In the rows, 128 means zero.
Each path below is one point turned by a fixed rotation once a step. After each direction that follows a path, write how fast that rotation turns it, in degrees per step (0 if it stays still).
Each turn is a multiple of 5 degrees from 10 to 175, or 0.
Each row of a path follows its step; steps can be skipped.
Rotation 1:
step 2: [124 132 127 129 124 126 129 130 138 126 141 114 132 118 130 127 125 128
 135 135 101 142 138 129 141 136 139 120 125 120 117 129 132 122 124 126
 127 127 127 116 131 117 134 131]
step 8: [119 127 128 128 133 132 126 127 136 126 138 114 121 130 135 134 129 138
 133 122 113 122 139 123 142 139 107 133 132 136 138 127 128 126 121 122
 129 124 136 132 132 113 115 139]
step 10: [136 130 137 137 119 135 131 120 131 123 151 127 122 119 136 132 128 129
 113 125 128 121 129 117 129 133 128 113 128 126 129 115 116 125 124 133
 132 126 119 137 134 114 115 129]
step 13: [118 117 130 121 136 132 126 123 121 127 137 134 128 123 140 120 140 143
 121 140 124 125 134 134 133 141 125 133 132 124 131 135 134 114 128 134
 121 133 117 113 133 121 116 142]
step 15: [129 139 124 127 119 120 130 119 129 130 137 122 124 119 131 131 138 139
 130 121 122 127 139 118 133 142 129 124 127 107 126 125 125 142 138 137
 127 127 129 114 136 119 124 144]
step 19: [107 138 134 136 122 127 140 130 125 117 133 116 141 117 136 121 127 132
 129 124 111 134 129 127 137 143 138 128 128 130 116 129 135 117 129 128
 129 119 125 120 125 125 127 130]
step 20: [119 130 123 137 123 124 118 121 121 122 143 104 125 133 129 124 127 143
 131 129 132 130 129 123 125 145 117 129 131 128 116 138 123 129 112 133
 122 120 123 121 131 125 128 131]
step 22: [135 130 132 139 126 123 140 137 120 127 151 137 123 122 129 132 122 138
 130 136 135 122 134 114 126 153 123 129 125 123 124 129 124 132 127 129
 141 133 126 127 130 125 131 117]
[126 129 130 133 129 124 128 125 125 128 130 131 128 135 129 130 130 128
 127 128 128 126 132 129 127 131 129 129 128 126 131 128 125 128 127 127
 131 125 133 128 132 130 124 130]
155
[127 130 129 127 128 124 129 132 128 124 131 128 130 131 127 128 129 129
 130 126 127 129 126 125 125 125 127 130 128 127 123 128 129 128 128 122
 126 120 130 124 125 127 132 129]
25
[131 131 128 132 129 126 128 129 126 129 126 130 129 125 125 124 126 125
 127 129 126 131 126 128 129 131 133 126 126 134 125 131 124 128 129 126
 130 129 133 125 128 126 128 126]
145
[129 127 126 132 129 129 122 127 131 128 124 124 128 127 129 126 129 127
 133 125 124 121 126 129 127 129 125 130 132 127 128 131 125 127 129 131
 128 127 130 126 127 130 129 127]
85
Rotation 2:
step 1: [127 137 140 121 113 143 126 134 127 123 128 118 120 128 132 120 116 139
 127 125 119 116 137 134 120 116 147 128 119 120 123 133 133 117 129 128
 144 119 119 128 137 126 126 135]
step 4: [129 120 121 126 118 140 134 138 136 142 130 138 129 148 120 117 114 137
 133 127 117 124 122 123 129 132 130 134 125 138 120 131 123 112 130 126
 127 122 130 116 125 122 113 112]
step 6: [123 111 121 108 122 132 125 115 122 134 132 130 121 135 130 133 133 125
 122 135 128 139 141 124 106 119 140 134 132 134 124 135 138 138 137 116
 135 135 131 132 138 122 131 132]
step 9: [111 123 126 115 116 124 133 128 126 136 114 139 112 125 129 127 144 130
 124 143 121 135 115 116 137 135 120 137 119 126 127 128 138 123 120 127
 125 129 145 133 127 125 119 132]
step 11: [131 127 112 129 125 114 110 126 115 120 124 122 131 120 121 132 124 120
 123 133 130 120 132 127 121 143 127 122 125 126 129 125 143 138 115 104
 132 138 119 122 126 138 132 132]
step 15: [129 131 134 129 130 134 127 128 126 139 137 128 122 125 124 132 129 112
 138 129 145 128 141 133 119 104 130 134 120 138 133 133 117 138 135 115
 135 113 133 127 137 119 124 116]
step 19: [137 132 128 107 126 141 129 130 123 122 125 131 124 129 132 122 124 142
 130 125 123 125 134 130 124 128 130 134 145 125 152 116 123 118 136 142
 138 137 134 131 133 136 145 131]
step 21: [128 142 130 137 135 134 140 132 145 122 127 130 127 126 133 150 134 136
 129 144 121 133 124 129 122 140 139 134 143 117 111 128 131 136 120 133
 134 129 128 136 123 125 137 125]
[127 128 130 130 127 129 131 127 126 129 131 125 125 129 128 123 128 128
 122 132 130 126 128 127 133 123 130 130 130 127 126 128 126 127 125 127
 125 124 129 123 128 123 124 126]
135
[127 132 125 130 129 128 127 127 126 132 129 130 125 128 126 128 125 126
 124 125 127 128 126 130 130 134 132 126 132 128 131 126 125 133 130 131
 128 127 128 126 126 127 133 128]
130
[132 130 129 127 127 134 122 129 131 129 129 130 127 130 123 128 128 131
 132 128 129 127 131 133 130 126 127 127 132 127 126 129 127 130 124 130
 127 129 131 128 130 126 127 133]
20
[127 126 126 129 132 131 129 129 128 128 130 131 127 131 126 125 133 131
 126 132 128 130 125 126 122 128 127 132 129 129 126 124 132 129 129 128
 126 129 127 127 123 128 131 133]
25
[127 131 131 123 129 131 124 129 125 129 125 130 125 130 128 123 132 128
 128 127 127 132 124 129 128 127 128 125 126 124 129 132 125 125 131 126
 128 126 129 127 127 132 128 127]
80
[131 128 125 133 131 130 129 126 127 127 132 126 125 127 127 129 130 123
 130 125 127 127 129 129 127 126 125 130 124 124 132 131 127 127 131 132
 124 128 130 130 125 129 124 129]
145
Rotation 3:
step 1: [127 131 126 116 112 122 126 125 130 120 138 140 144 128 125 128 130 121
 114 122 127 134 126 131 130 110 144 145 139 109 122 127 124 120 135 123
 136 116 140 125 131 129 134 128]
step 6: [135 129 129 121 132 106 116 116 120 121 126 135 119 132 124 129 125 122
 116 133 134 137 142 130 130 132 120 138 133 121 125 127 113 141 149 125
 122 125 128 135 140 136 131 141]
step 7: [129 121 126 125 134 128 127 117 132 129 114 137 119 134 132 106 132 120
 126 141 123 118 122 117 124 130 117 130 129 149 118 128 114 144 137 125
 114 130 126 131 121 122 126 137]
step 8: [117 136 118 127 121 118 130 125 118 121 141 141 129 133 130 116 142 112
 120 127 118 131 120 134 123 122 111 119 133 146 118 143 133 122 132 129
 136 132 122 123 119 128 132 135]
step 9: [124 126 120 134 117 133 121 125 136 120 134 146 128 127 125 128 121 126
 123 128 118 147 121 130 123 131 118 112 128 140 130 118 137 138 122 138
 129 135 120 126 155 132 131 135]
step 10: [120 120 150 113 136 120 129 116 116 120 127 140 121 128 132 125 126 130
 128 131 140 152 130 126 123 119 134 121 133 132 134 129 119 134 127 138
 131 124 114 126 143 124 126 132]
step 12: [127 123 131 131 129 136 131 112 128 127 131 128 121 123 131 126 139 114
 120 125 125 126 120 116 115 138 142 111 136 150 119 136 142 131 125 131
 134 118 135 118 116 124 133 124]
step 16: [142 110 119 137 127 141 125 134 136 122 141 121 127 127 123 123 129 120
 131 126 121 128 114 115 124 140 139 130 128 140 123 105 126 118 122 124
 139 116 135 129 125 126 139 130]
[123 130 131 131 127 130 129 126 132 131 131 132 131 127 127 125 124 129
 127 125 129 131 131 130 125 131 127 128 127 123 127 127 125 129 130 129
 132 131 131 126 129 127 126 127]
85
[127 128 128 128 132 126 128 128 129 126 127 125 124 128 130 126 129 123
 126 129 130 124 130 132 128 129 130 129 128 127 129 121 127 129 127 130
 129 129 131 128 125 122 133 132]
80
[127 129 125 132 123 125 130 129 129 123 127 128 130 126 122 128 127 126
 123 128 126 126 128 124 128 127 131 127 128 131 129 128 131 126 126 129
 134 131 127 129 128 127 131 125]
90
[127 127 122 128 131 130 123 132 132 128 126 130 130 131 127 129 126 131
 128 127 129 127 128 123 126 131 126 130 130 129 132 125 131 131 128 129
 130 128 129 131 127 128 126 133]
155
